In the rows, 128 means zero.
One turn moves every row onto another: examples first, then more rows asked
vebu: [152  90 104 115 150 115 168 154 107  87 121 153 125 129 111 113 140 134
 135 155 108 146 131 142 126  82 141 156  95 159 112 152 120 108]
Derot: [140 113  86 115 130  88 157 131 156 122 127 178  92 124  98 130 145 125
  91 152 107 111 100 114 163 111 156 136 120 131  93 115 101 112]
zubo: [171 117  62 108 136 128 171 103 116 137 122 129 125 131 121  95 152 127
 114 133  92 133  90 102 135 134 150 110 109 159 125 123 108 131]
bakol: [148 124 103 122 126 112 140 154 122  56 103 140 119 123 110 102 166 129
 115 125 117 140 135 152 146 108 151 134 141 140 101 123 129 108]
zuden: [173 122  80 144 105 122 150 114 122 144 143 131 114 118 122 125 130 116
  99 110 117 133 103 126  91 112 122 119 111 131 128 149  91 130]
sug: [121 159 112 142 120 113 141 118 148 118 169 135 121 124 114 107 133 115
 134 144 158 139 119 159 141 120 121 149 148 140 144 142 130 155]
Bet: [133 117 114 133 132 139 127 112  98 132 132 152 120 127 107  78 140 106
 127 134 148  95 146 170 127 144 123 122 143 126 114 130 112 122]
rapop: [107 106  96  93 142 103 122 150 134 117 119 130 126 130 100 112 116 153
  98 140 119 122 131 135 145 144 122 182 118 151 125 130 115 107]
sidag: [159 142  94 134 127 143 135 119 145 139 137 143 137 128 158  95 147 140
 100 133 118 130 150 127 122 118 102 109 118 133 115  99 108 119]
bubor: [118 130 104 105 106 107 154 128 135 119 146 117 126 117 129 136 131 110
 163 136 121 116 129  99 105 101 126 155 136 147 121 125 127 102]
Datu: [139 105 108 134 147 154 141  92 131 114 140 120 122 157 107 107 169 124
 120 117 161 120  95 173 131 111 132 135 100 117 113 106 118 151]
tunip: [133 100 106  95 146  88 124 148 114 114 120 107 100 150 130 148 137 127
  81 126 127 147 115 134 141 135 147 142  95 121 105 133 122 117]
siki: [149 151  78 158 110 121 155 120 125 134 138 123 128 148 123  85 145 111
 124 132 116 135 116 122 141 156 127 109 105 111 102 121 123 140]
mediv: [139 149 115 106 133 122 158 127 124 111 164 112  94 129 153 112 131 113
 134 150 129 142 155 140 159 122 141 120 133 141 117 151 144 116]
falad: [162 115 135  83 145 116 151 113 141 121 161 129 108 153 116 116 161 154
 108 112 145 119 112 135 140  95 131 150 114 120 107 102  80 137]
nepa: [120 110  95 107 151 118 138 135 131 113 116 163  90 144  94 133 112 106
 111 142 111 119 110 163 158 109 175 125 130 163 125  96 117 136]
zume: [186 131  76 130 131 130 161 122 126 125 153 124 107 136 118 132 168 124
 100 109 152  91 134 136 132 120 130 145 124 125  90 118 103 150]
vas: [124 120  97  98 145 126 138 126 141 111 129 152  86 137  98 133 109 110
 113 137  98 125 109 158 161  95 174 115 137 157 118 103 113 135]
tefo: [157 122  91 144 132 149 155 109 148 129 137 147 109 129 111  84 157 140
 118 140 146 121  76 139 124 119 111 175  86 135 128 132 104 142]
zaruz: [159 110 101 124 130 147 126 123 117 167 115 136 123 122 138 119 152 104
 161 131 127 121 127 152 116 134 122 115  94 150 124 110 125 101]
suzev: [155 118 107 117 129 108 148 150 126  63 108 131 128 133 110 110 176 147
 126 112 109 142 129 144 144 106 155 140 142 142 102 127 130 118]
bupe: [160 127 102  98 131 105 129 102 118 151 165 133 135 111 112 151 140 138
 139 130 140 127 133 131 127 111 130 101 102 136 141 119 136 146]
puv: [121 115  99 108 109 106 144 114 138 102 136 178  92 131 100 115 139 118
 148 167 111 114 104 107 163 107 136 116 108 126  92 127 133 118]
fof: [132 108  96 109 125  92 155 130 149 118 129 180  84 116 105 123 136 120
 113 162 110 104  92 109 157 109 154 131 123 133  90 114 111 107]
bida: [136  90 130 105 137 124 150 127 133 135 131 156  94 125 131 107 135 156
 142 125 166 137  84 151 145 124 132 160 113 168 140 126 110 139]
livum: [170 108 107 101 154 163 141 111 139 134 143 149 125 139 138 133 175 112
 113 154 166 111 130 152 134 111 144 126 104 152 129 125 131 148]
Retek: [119 129  72 137 132 144 142 106 117 141 126 135 149 146 108 113 127  86
 155 140 118 122 128 139 121 135 111 129  97 147 106 134 103 146]
Pago: [124  91  91 119 133  98 125 110 130 136 122 122 100 169 139 118 146 111
  90 136 121 159  85 127 136 141 137 147 113 133 125 109 113  98]
gevi: [115 108  86 101 140 153 149 107 112 118 119 162 144 143 121  76 151 100
 128 143 136 137 130 132 130 138 165 119 121 145  93 104  95 117]
lasa: [117  98 100 152 128 143 164 132 122 154 144 169 117 139 131 105 141 124
 131 124 137 111 122 165 108 127 151 164 115 146 145 135 127 146]
Nizu: [149  90  97 121 140 110 164 147 110  92 117 148 125 125 101 124 144 125
 125 151  89 139 125 140 124  77 135 145  98 156 124 154 125 100]
mekef: [161 125  95 129 125 147 155 132 158 146 136 148 138 112 126 105 165 147
 121 134 152 113 109 119 119 111 158 155 117 125 158  93 125 126]
lak: [130  89 100  94 140  82 130 139 114 124 116 110 104 154 137 137 139 119
  85 124 122 145 105 121 135 144 145 146 106 122 120 125 122 111]
posen: [125 147  83 102 123 122 134 124 143 105 127 135  92 135  99 112 108 115
 140 140 101 137 109 142 158  74 162 111 119 144 116 114 118 146]
Kaga: [149 101 113 120 158 114 170 166 116  82 144 143 139 153 125 111 144 138
 139 167 129 144 122 138 138 102 136 167  95 142 132 144 109 129]
luru: [128 113  68  95 166 106 124 103 138 118 128 120 113 142 114  99 126 122
 104 148 128 122 123 151 155 147 117 162 113 149 124 108  84  97]
pizug: [150 158 106 117 144 138 134 139 103 123 172 128  94 138 115  96 132 123
 101 138 152 121 128 154 110 122 152 118 117 122 104 133 140 159]
paf: [153 137 115 129 124  99 152 114 123 129 180 122 115 133  98 147 150  90
 147 148 152 122 107 130 123 106 118 148 110 111 125 137 121 134]
vif: [153 112 106 116 127 108 148 158 142  84 123 109 147 148 110 128 184 142
 142 120 135 144 110 143 155 113 148 155 138 147 111 136 118 131]
sir: [141 158 122 106 111 123 108 134 127 155 149 171 122 113 125  98 146 127
 130 152 159 146 140 120 127 120 135 144 124 136 122 120 126 142]
kosed: [115 105  85  82 151 109 126 138 135 118 122 126 124 135 108 105 114 138
  92 138 127 129 142 140 153 149 125 176 122 151 123 129 100 104]
zileb: [117 119  86 128 121 135 140 115 128 148 153 152 131  98  93 141 148 143
 141 119 138 105 101 116 106 122 126 148 126 131 114 159 129 129]

lasa moves to Bet
suzev moves to lak
livum moves to sidag
Now these:
bida moves to gevi
vif moves to Pago
Datu moves to siki
tunip moves to Derot

